128 stands for zero in the data rows.
Every row has a hidden score. How much higher is the second row's score than the first row's in each pair? 10 means about the same, 20 much higher and 0 much lower.
[179 144 165 148 101 136 130 147]
[130 146 161  86 135 110 151 142] >> 14
[118  98 103  74 132  99 136 157]
[107 106 105 137 156  83 179 158] >> 11
[105 176 139 140 176 113 160 133]
[147  87 136 135  93 149 177 135] >> 4
[148 128  90 159 107 145 122 103]
[183 157 136 140  90 158  62 140] >> 8
[ 97 115 102 101 125 110  77 181]
[ 91 136 118 100 135  76 128 153] >> 11
[105 117 121  97  74 110  70 173]
[114 185 128 128 172  93 135 121] >> 15
[137 141 164  90 163  93 167 157]
[ 98   7 166  74 130 115 145  96] >> 16
[136 159  95 142  85 155  76 149]
[114 155 114 142 148 129 164 143] >> 14
[166 165 103 166 127 157 148 149]
[ 99 132 129  88 156  87 141 155] >> 16
[135 129 137 101 122 103 118 159]
[ 62  74 149 101 146 145 133 120] >> 18
[159 176  92 159 102 162 114 123]
[146  96 173  94 113 128 164 151] >> 13
[110 121 107 111 147  85 138 146]
[166 156 107 158  95 138 132 156] >> 3
[111 152 101  70 128  94 100 194]
[ 99  84  95  81 106 150  62 117] >> 15
[ 67  63 124 127 158 128 197  48]
[ 91  87 169 102 186 101 184  70] >> 10
[140  95 115 106 104 142  94 112]
[112 133 149 141 182 116 171  77] >> 17
[168 140 130 124  85 133  83 142]
[152 166  88 171 129 135 138  98] >> 13
[ 77 122 176 149 164 131 161  85]
[126 110 138  87 136 101 139 140] >> 2
[ 82  45 140 101 163 112 173  45]
[101 128 119 100 194 121 161 154] >> 4
[ 88  63 152 128 185 136 171  73]
[ 92 137 138 125 166 101 140 151] >> 4
[ 82  82 170 124 159 124 187  65]
[118 129 134 137 153 116 185 103] >> 4
[123 212  82 175 105 144  94 134]
[112 175 115 113  95 110  75 149] >> 11
[100 137 117  86 103 118 107 183]
[126 137 104 130 106 135 121 112] >> 12
[ 73  62 184  97 171 114 152  94]
[ 89  81 155  57 157  96 149 110] >> 6
[146 178  99 140 123 140 135 147]
[ 66  74 122 133 176 124 161  57] >> 20
[131  95 113 111 112 129 107 125]
[187 193 130 176  93 159  60 140] >> 6
[133 115  94 142 100 146  90 121]
[120 177 160 113 169  86 166 164] >> 12
[195 161 116 164  95 143  68 117]
[113 150 130 101 112 108  88 189] >> 12
[150 148 138 139 141 109 156 146]
[155 178 167 133 164 111 131 166] >> 11
[164 135 147 100 151 104 125 123]
[180 171 149 204 151 154 129  95] >> 10
[ 91  93 165 126 144 130 156 137]
[120 138 102 132 155 151 136  83] >> 9
[106 130 145  64 139  83 155 169]
[108  85 153 125 180 145 172  72] >> 18
[ 48  53 136  81 139 121 167 119]
[118 167 123 120 132 115 128 173] >> 2
[111  78  99 125 124 166 130 109]
[135  73 101 123 109 159 148 150] >> 6
[157 135 133 101 126 124 148 142]
[178 200 121 150 125 129 123 142] >> 8
[ 93  47 162 113 177 128 187  78]
[171 150  68 185  96 152 116 117] >> 0
[109  66 158 116 156 126 174  82]
[121 168  83 145  88 136  65 157] >> 0
[102  73 178 123 176 113 172  50]
[192 166 162 151 108 166 150 121] >> 0
[110 100 159 130 131 144  83 112]
[121 116 123 149 107 158 124  88] >> 7
[113 159 112 150 156 118 158 130]
[131 152  57 171  97 177  87 135] >> 5
[128 118  89  97 137 106 164 122]
[ 86 124 127 114 181  82 175 144] >> 15
[158 176  84 168 116 127  74 119]
[ 61  64 142 108 135 105 164  80] >> 20
[114 138  80 119 132 109 122 169]
[136 156 166  82 144 117 144 166] >> 12
[141 145  96 173  50 166  82 129]
[ 68 135 148 101 175  96 155 175] >> 19
[175 174 140 114 120 136 119 145]
[113  85  93  94 116 111  92 124] >> 14
[106 118 133 138 143 137 153  82]
[199 125 124 143 128 159 132 150] >> 1
[141 144 107 165  74 141  75 163]
[ 90  63 169  93 156 111 149 104] >> 20
[109 167 143 118 157 104 161 162]
[125 111 163 121 132 122  97 100] >> 14
[193 152 110 159  75 166  81 103]
[ 82 153 114 119 160  93 135 152] >> 17
[ 96 126 103 128 144  89 114 148]
[118 149 118 120 151  91 137 111] >> 11
[160 151 135 156 116 137  97  85]
[156 130 163  81 158 100 173 141] >> 9
[109 126 122 119 155 114 180 146]
[153 120 120 169 119 139  99 140] >> 8
[140 146 159 113 176  94 175 149]
[101 177 126 136 142 120 129 134] >> 11
[137  57 147 117 122 109 103 125]
[109 171 126 128 128 116 121 159] >> 8
[148 128 160 147 131 125  89  98]
[160 155 117 137  78 158 104 158] >> 1
[165 139  96 155  91 155  81 151]
[144 160  78 139 129 117 145 120] >> 12
[118  86 204 113 178 123 159  75]
[143 118  98 128 113 129 159 154] >> 0
[118 103 158  94 113 117 185 130]
[114 128 118 114 125  98  86 178] >> 9
[149 120  75 137  73 125  79 188]
[ 95  81 102 149 108 161  81  92] >> 20
[130 139 108 111 123 116  92 169]
[ 84  74 159 129 175 124 188  57] >> 20
[144 160 106 139  92 144  77 174]
[142 116  59 140 101 134  91 163] >> 10
[137 129  65 124 127 108  97 151]
[154 171 136 129 101 126 116 160] >> 9
[119 140 143 128 174 134 118  93]
[155 145  80 171 103 138 128 130] >> 0
[ 86  71  90 136 148 126 134 119]
[ 91 110 118 108 137  95 151 145] >> 8
[138 146  74 180  56 166  97 117]
[144 190 137 157  85 153  51 139] >> 13
[ 55  54 130 106 159 115 193  73]
[163 164 149  96 164  79 143 164] >> 0
[166 144 124 142 119 139  88 132]
[ 62  99 180  96 187 111 177  80] >> 20
[189 175 137 142 115 150 105 145]
[153 171 142 143 149 136 116 166] >> 13
[113 102 190 136 178 130 184  91]
[ 94 118  56 112 108  93 113 171] >> 0
[ 68  87 183 132 180 103 170  64]
[ 92 155 124 121 168  98 178 149] >> 0
[103 125 115 112 161  88 165 171]
[141 157  70 142 105 145 109 118] >> 7
[117 124 117 113 164 109 159 168]
[110 171  93 152 134 135 139 134] >> 10
[111 152 122 104 151 100 164 158]
[160 119 106 120 115 133 114 142] >> 7
[140 142 117 141  98 148 116 144]
[105 112 103 164 138 153 129 107] >> 16
[158 135  68 163  65 169  94 126]
[ 61 164 109 118 137 115 143 138] >> 19
[116 164 123 172 141 141 108 120]
[170 144 166 121 122 122 156 138] >> 6
[105  96 168 160 163 126 168  66]
[149 129 166 136 135  96 118 100] >> 5
[128 129 156 112 198 126 149 137]
[121 106  91  94 154  95 153 161] >> 5
[109  72 120 137 108 164 126  85]
[154 170  95 157 117 143 104 139] >> 3
[162 155 105 159  81 165  68 105]
[ 84  77 144 108 135 125 156  92] >> 18
[127 165 106 123 175 107 156 137]
[ 54   6 163 112 134 123 165  78] >> 19
[109  71 115 122 108 162 132 102]
[ 82 132  95 134 114 127 128 114] >> 10
[105  85 171 119 195 108 177  78]
[ 99 119 120  75 102 113 115 159] >> 0
[106 107 157 121 145 148 160  73]
[144 155  86 131 103 142 113 140] >> 0
[170 166 138 139 158 113 126 124]
[136 182 144 107 152 114 155 178] >> 8
[120  99 111 111 154  77 123 189]
[ 89  99  86 139 147 148 116  99] >> 15
[125 148 132 145 109 150 103 131]
[104  83 162  88 169 101 145  83] >> 18
[151 153 173  88 170  95 172 178]
[146 156 106 168  80 145  92 150] >> 6
[111  82 161  79 173 106 180  83]
[128 129 119 124 141 140 162 127] >> 4
[118 156 126 120 118 117 138 160]
[155 159 163 126 128 118 102 147] >> 11
[134 136 135 139 171 117 117 124]
[142 108  95 124 129 122 143 145] >> 5
[188 137 164 120 122 128 135 121]
[181 170 168 141 112 156 127 146] >> 9
[152 122 104 152  62 142 103 157]
[115 144 116 106 141 106 171 146] >> 15
[149 108  85 174 109 160 113 124]
[172 170 124 128 106 121  98 179] >> 6
[128 157 143 105 161 119 173 116]
[157 153  94 152 100 166  70 164] >> 3
[134 143  91 138 110 146 128 121]
[111 121  99  97 106 110  73 185] >> 9
[129 149 116 123 123  97 124 159]
[ 81  62 123 127 199 111 190  74] >> 20
[160 139 177 153 140 131 109  98]
[169 147 135 129 129 130 161 122] >> 5
[181 162 149 126  82 146  61 167]
[131 146 133 131 117 122  93 125] >> 16
[136 108  74 111  73 129 119 156]
[155 151 142 154  98 145 123 119] >> 14
[165 163 134 170 151 116 168 121]
[124 137 141 110 124  95  90 182] >> 10
[ 99 146  95 131 119 124 136 153]
[128 146 164 125 128 141 129 148] >> 12
[ 59  65 154 142 174 130 163  75]
[105 108 194 120 167 117 178  61] >> 8
[181 161 167 161 100 143  94 121]
[170 114  92 152  67 148 113 157] >> 5
[104 131 124  97 135  91  90 161]
[106 153 151 109 154  94 137 136] >> 12
[ 88 117 102 157 133 146 129  97]
[ 89  83  99 155 145 148 131 120] >> 10
[ 94 149 157 115 162 107 177 196]
[148 166 136 160 128 118 105 160] >> 7
[170 189 106 190  95 158  77 123]
[105  86 171 104 134 124 144 108] >> 19
[103 136 141 111 134 137 135 159]
[153 141  96 149  93 148  85 161] >> 4
[150 137 145  98 185 104 171 183]
[180 139 156 138 125 147 110 134] >> 9
[146 169 122 165  77 163  57 126]
[157 147  83 149  88 165 122 158] >> 6
[166 155  90 171 104 143 122 135]
[189 173 159 151  98 138  71 131] >> 12
[171 142 144 105 139  99 164 156]
[ 89 142 117 116 167  89 150 159] >> 15
[113 150 147 109 176 110 152 157]
[122 109  84 121  96 133 102 128] >> 6
[166 136 142 149 138 138 151 140]
[134 144 130 143 153 118 164 166] >> 10
[124  96 108 145 123 156 124  83]
[ 76 107  87 103 131 103 150 169] >> 7
[ 85 170 121 148 150  96 121 155]
[108 134 113 121 124 124 145 133] >> 8
[120 181 109 136 146 117 154 154]
[119 133 101 103 154 103 145 144] >> 11
[118 144 143 116 141  98 145 155]
[158 129 135 130  99 112  71 158] >> 7
[142  91 130 129 127 145  80  98]
[136 155 163 130 107 155 138 152] >> 6
[122 149 143 171 129 154 190 105]
[186 147 135 150  68 158  46 150] >> 3
[111  85 115 124 109 166 122  84]
[133 135 169 148 101 126 132 131] >> 7
[ 69  98 173  94 193 119 189  67]
[132 125 138 159 139 143 107 108] >> 2
[ 88  24 128  91 134 138 128  87]
[146 137  79 163  90 126  55 154] >> 0
[155 106 124 115 132 132 172 161]
[141 121 141 138 115 163 161 132] >> 12
[159 139 117 154  74 160  82 144]
[123 161 118 135 181 115 175 126] >> 16
[150 136 122 146 132 118 105 150]
[141 166  66 144  77 147 104 123] >> 7
[223 174  93 130  98 122 100 150]
[129 142  94 161 116 164 101  85] >> 20
[ 79  92 131 157 198 115 171  70]
[164 165 127 169  64 181  76 127] >> 0
[110 136 124 158 123 147 128 109]
[107  69 125 109 163 117 164 106] >> 12
[ 91  92 105 138 127 155 109 102]
[144 167  98 184  79 179  80 124] >> 3
[129 143 136 157 103 131 120 128]
[146 133 144 125 145 118 158 138] >> 10
[143 152 119 157 150 120 161 125]
[204 160 144 167  96 171  80 145] >> 5
[151 188 149 187  67 149  70 123]
[123 152  90 129 137 119 146 138] >> 11
[115 143 132  90 164  80 161 200]
[ 96  60 133 103 131 145 176  63] >> 17
[ 52  81 143 123 149 125 161 110]
[131 139 141  86 128  79 108 166] >> 2
[157 161 124 138 122 111  97  99]
[146 186 138 106 146 106 143 161] >> 8
[129 151 155 137 141 116 157 159]
[138 191 149 130 135 124 109 137] >> 10
[113  53 165 133 151 122 184  68]
[ 77 125 111 126 146 117 167 127] >> 6
[165 130 126 141  84 169 138 115]
[136 123 137  99 136 131 144 156] >> 13
[126  94 124  78 123 107 149 146]
[ 81  85 164 123 166 128 173  82] >> 19
[129 129  63 150  90 153 119 157]
[152 131 126 147 104 148 110 166] >> 11
[ 90 131 205 119 146 136 154  94]
[119 156  94 126 137  93 119 185] >> 0
[166 176 121 113 131 139 104 152]
[145 164 111 126  86 117  64 128] >> 11
[106 115 126 137 123 136 117  95]
[ 90 104 107 134 158 109 137 146] >> 9
[113  99 117 151 162  97 163  49]
[113 146 100 128 109 104 114 170] >> 1
[179 134  95 150 106 157  91 135]
[ 87  53 148 133 142 134 186  74] >> 20
[ 72 103 197 116 180 136 171  75]
[145 156 143 155 147 142 131  79] >> 2
[109 129  98 153 140 148 105 124]
[ 87  83 189  91 144 134 181  87] >> 16
[139 135 116 123  79 144 119 163]
[154  68 180  89 131 128 172 102] >> 17
[106  97  69 107 104 107 131 150]
[190 172 133 163 110 133 104 136] >> 8
[173 120 100 153  94 166  75 131]
[ 77  94 184 122 144 131 186  69] >> 20
[100 123  65 126 129 111 116 140]
[119 140 127  99 185 109 169 167] >> 11
[ 95 143  89 111 103 124 101 143]
[143 120 119  88 162  92 150 143] >> 11
[129 146  91 161 124 147 125 118]
[130 136  81 120  72 125  68 140] >> 7
[186 123 141 128 103 153 163 131]
[120 111 102 126 143 122 120 146] >> 15
[140 182 140 151 145 135 149 118]
[137 161 101 103 152 143 154 113] >> 9
[ 84 104 151 121 167 134 142  68]
[111 140 153  70 143  90 155 166] >> 1
[115 140 117 180 143 167  99  86]
[107  72 102 121  93 159  91 137] >> 6
[172 127 142 121 104 137 123 116]
[162 153 134 140 131 135 126 153] >> 10
[ 70 118 148 129 186 127 153  83]
[ 97 152 115 102 150 113 151 179] >> 0
[101 131 106 140 102 124  95 109]
[ 72  56 125 141 152 120 173  55] >> 17
[181 163 120 127  65 144  58 161]
[ 79  81 172  87 142 106 142 120] >> 20
[136  92 135 119 113 148 100 109]
[ 77 148 120 148 164 111 114 146] >> 13
[ 88 129  91 129 134 110 111 134]
[157 154 106 175 114 129 123 148] >> 4
[150 110 153 150 172 147 172 127]
[124 128 180 155 128 118 130 104] >> 12
[161 161 131 117 129 148  96 144]
[ 92  98 155 114 183 135 154  53] >> 20
[ 90 144  90 135 116 128  94 162]
[164 155 122 120 123 113 146 158] >> 6
[110  88 166 119 186 123 160  60]
[188 131 135 108 113 141 153 118] >> 0
[167 150 121 147 126 142 152 134]
[128 140 139 100 169  88 141 124] >> 16
[157 167 124 133 135 145 109 149]
[121 108  76 134 113 124 142 150] >> 9
[ 90  93 173  92 163 114 177 120]
[153 141 135 120 109 113 113 113] >> 3
[182 163 166 160 126 123 106  94]
[131 144 163 130 154 140 145 112] >> 13
[114 139 113 169 157 153 126  74]
[150 127 112 136 117 123 121 178] >> 1
[139 149 128 131 106 146 108 118]
[112  94 161 116 133 151 108 109] >> 15
[180 125 114 142  49 162  91 155]
[ 75  46 130  94 132 117 163  92] >> 20
[150 144 158 155 122 112 100  94]
[166 152 127 142  77 140  68 173] >> 2
[ 98 102 162  94 163 106 170  72]
[126 142 176 100 158 121 143 140] >> 5
[ 49  75 126  93 129 121 184  86]
[165 110 135  92  86 157 137 145] >> 0
[128 138  72 123  89 105  95 178]
[ 99 141  87 117 177 117 170 113] >> 19
[138 105 133  99 117  96 145 128]
[149 157 121 126 116 140 108 151] >> 8
[132 124  98 115  87 118 112 139]
[137 159 142 161 152 147 111  98] >> 17
[ 73  59 201 118 160 140 177  88]
[135 122 134 115 110 172  92  95] >> 2
[105 158  95 136 176 115 172 150]
[ 97  86 117 135 108 159 107 114] >> 12
[ 72 107 120 147 179 144 180  70]
[152 151 129 162  88 158  45 160] >> 0
[108 128 113  98 134  79 168 159]
[172 130 138 135 151 105 159 101] >> 11
[143 136 180  96 122 113 122 139]
[147 127 190  88 153 118 149 156] >> 10
[101 102 158 160 154 101 119  93]
[154 124 180 150 156 138 167 141] >> 4
[ 75  99 103 114 142  86 124 170]
[118 105 135 106 124 122  88 125] >> 11
[151 112 101 126 119 136 129 152]
[167 121  98 138 116 140 125 134] >> 10
[158 118 147 113  99 128 140 168]
[169 153 138 165 145 126 132 117] >> 14
[173 169 169 139 124 126 145 150]
[177 155  97 199 138 170 109 103] >> 11
[120  81 164 135 157 141 191  58]
[139 145 157 124 121 126 109  93] >> 6
[ 78 139 104  84 136 101 113 183]
[140 195 126 152 107 144 107 154] >> 7
[ 95 105 179 131 184 140 156  96]
[159 139  88 120  99 157  79 189] >> 0
[143 121  88 147  84 148 109 169]
[ 98  96  96 145 141 141 125 111] >> 19
[139 131 139 137 147 116 117  89]
[127 130 125  97 164  71 137 172] >> 6
[ 91 133 201 152 178 148 149  41]
[164 159 120 107  87 145 109 175] >> 0
[161 133 139 133 118 102 130 161]
[124 112 105 144 111 163 100  84] >> 15
[111  91 164  74 135 130 120  90]
[109  99 144  90 131  86 173 142] >> 5
[ 78 100 100  92 168 103 171 155]
[171 142  82 150  68 166  72 138] >> 1
[103 131 115 117 116 161  82 117]
[150 165 112 145 101 130  90 142] >> 5
[115 150 133 122 172 138 133 108]
[114 120 156 126 153 118 109  81] >> 12
[103 114 164 135 193 115 189  75]
[ 64  50 171  86 158 106 166 101] >> 10
[109 138 131 138 144 119 165 108]
[107 107 119 119 171 149 181  76] >> 13
[179 178 131 165  78 168  63 127]
[147 139  86 126 104 134 134 184] >> 8
[113  97 109  89 122  95 106 160]
[162 164 137 158 137 149 143 109] >> 10
[112 103  57 112  88 127  94 165]
[107 191 143 121 154 113 151 149] >> 15
[117 147 128 137 176 107 178 124]
[187 135 108 152  77 161 120 134] >> 1
[130 125 123 107 166 109 153 131]
[127 142  90 132  93 149  84 131] >> 6
[134 143  96 132  98 138  62 119]
[ 76 118  99 106 134  80 144 150] >> 12
[162 159 137 184 132 159 159 135]
[149 120  54 170  65 145  89 110] >> 7
[116 134  81 120 113 131 121 131]
[174 164 158 152 145 127 130 140] >> 10
[131 149 117 132  91 142  97 164]
[155 158 124 144  87 152 115 140] >> 9
[130  97 195 104 145 138 167  85]
[148 152  70 138  85 188 100 124] >> 0
[ 99  85 201  95 139 111 153  87]
[166 140 107 129  89 115  74 148] >> 0
[107  81 117 101  89 147  91 126]
[114 137 151 147 165 104 121 120] >> 14
[124 136 170 130 187 115 164 146]
[ 95 120 107 131 118 130  95 113] >> 9
[ 97 126 166  97 150 128 176 161]
[143 127  90 150  73 159 107 108] >> 5
[ 70  31 139 105 156 126 168  89]
[150 153 125 152  96 154  72 131] >> 0
[170 129 143 132  80 118  71 176]
[127 140 154  98 156 104 108 184] >> 15
[ 74 134 130  86 161  81 161 166]
[185 165 100 145 122 152 116 144] >> 2
[ 71  78 134 114 149 162 174  54]
[ 73  74 178 135 181 141 180  79] >> 12
[ 79 173 120 132 167 129 141 125]
[146 138 117 173 141 161 110  72] >> 9
[140 144 154 124 122  97 126 125]
[142 126 170 120 153 100 177 145] >> 10
[119 149  80 163 113 170 143 122]
[108  99  95 130 122 105 159 132] >> 11
[ 90 178  91 108 132 112 102 164]
[182 155 111 156 109 124 127 102] >> 7
[107 139  98 108  97 109 102 163]
[111  82 109 114 112 119 120 169] >> 11
[156 137  84 131 103 141 106 151]
[110 152 113 165 125 148 138 106] >> 16
[119 123 123 108 131  96 154 124]
[182 152 126 175  65 151  57 133] >> 4
[ 71 101  90 112 151 100 143 145]
[129 147 152  85 127  95  79 192] >> 6
[138 108 109 129 110 156 128  78]
[ 94 108 138  77 176  96 166 149] >> 12
[168 166 157 113 121  91 113 174]
[103 142 124 112 118  95 106 167] >> 13
[123 114 144 149 126 100 162 134]
[173 163 137 169  78 128  71 141] >> 5
[101 118 165  78 145 122 155 106]
[189 151 143 147 113 144 121 152] >> 1
[102  50 147  98 147 118 163  62]
[165 139 129 140 119 115 101 143] >> 0
[169 160  66 172 100 166 114 143]
[170 122 120 155 129 133 158 109] >> 15
[161 155 154 113 149 134 161 128]
[127 137  80 152 138 138 119 149] >> 9
[147 156 118 131  92 136  94 132]
[118 105 199 136 163 133 177  54] >> 20
[154 113 126  94 100 161 143 163]
[ 79 127 210  63 161 102 152 131] >> 20
[114 128 107 136  85 119  50 164]
[176 143 122 149 119 155  90 113] >> 10
[133 116 135 146 132 122 113 111]
[115 110 143 145 139 104 154 152] >> 9
[169 118 132 127 115 144 151 142]
[203 125 174 109 132 130 158 141] >> 10
[113 116 100  73 151 101 159 158]
[147 134 126  81 138 101 130 132] >> 10
[151 158 146 130 145 117 169 147]
[171 151 146 158  72 181  50 136] >> 8
[155 123 159 117 118 146 166 131]
[ 66 141  63 126  90 150 103 155] >> 10
[155 143  97 133  98 121 103 135]
[148 123  75 142  73 157  64 155] >> 8
[133 178 157 128 155 102 153 157]
[138 106 124 120 131 171 109 109] >> 12
[143 131 101 127 116 113  97 150]
[149 109 129  95 142 111 145 156] >> 11
[143 150 117 120 126 140 160 130]
[140 161 168  81 178 100 169 172] >> 12
[128 113  98 104  79 161  94 120]
[198 127 176 120 129 126 159 155] >> 8
[ 90  79 143 136 163 133 185  59]
[104 113 128 110 108 144  87 110] >> 5
[110 141 114 101 109 125  95 182]
[141 126 110 154 148 138 131  79] >> 15
[180 163 105 157  44 166  57 132]
[ 97 125 110 107 149 115 159 127] >> 19
[220 159 122 156  81 157  99 139]
[158  94 128 128 137 155 143  97] >> 19
[121  83 104 117 133 147 121  86]
[132  99  97 138 110 119 128 164] >> 4
[119  84 149 138 116 146 117  71]
[159 178 141 172 130 129 175 128] >> 3
[134 136 161 159 166 146 119  82]
[117 175 102 130 127 126  93 175] >> 2
[157 175 128 140 107 121 139 168]
[157 129 117 137 116 140 106  82] >> 16
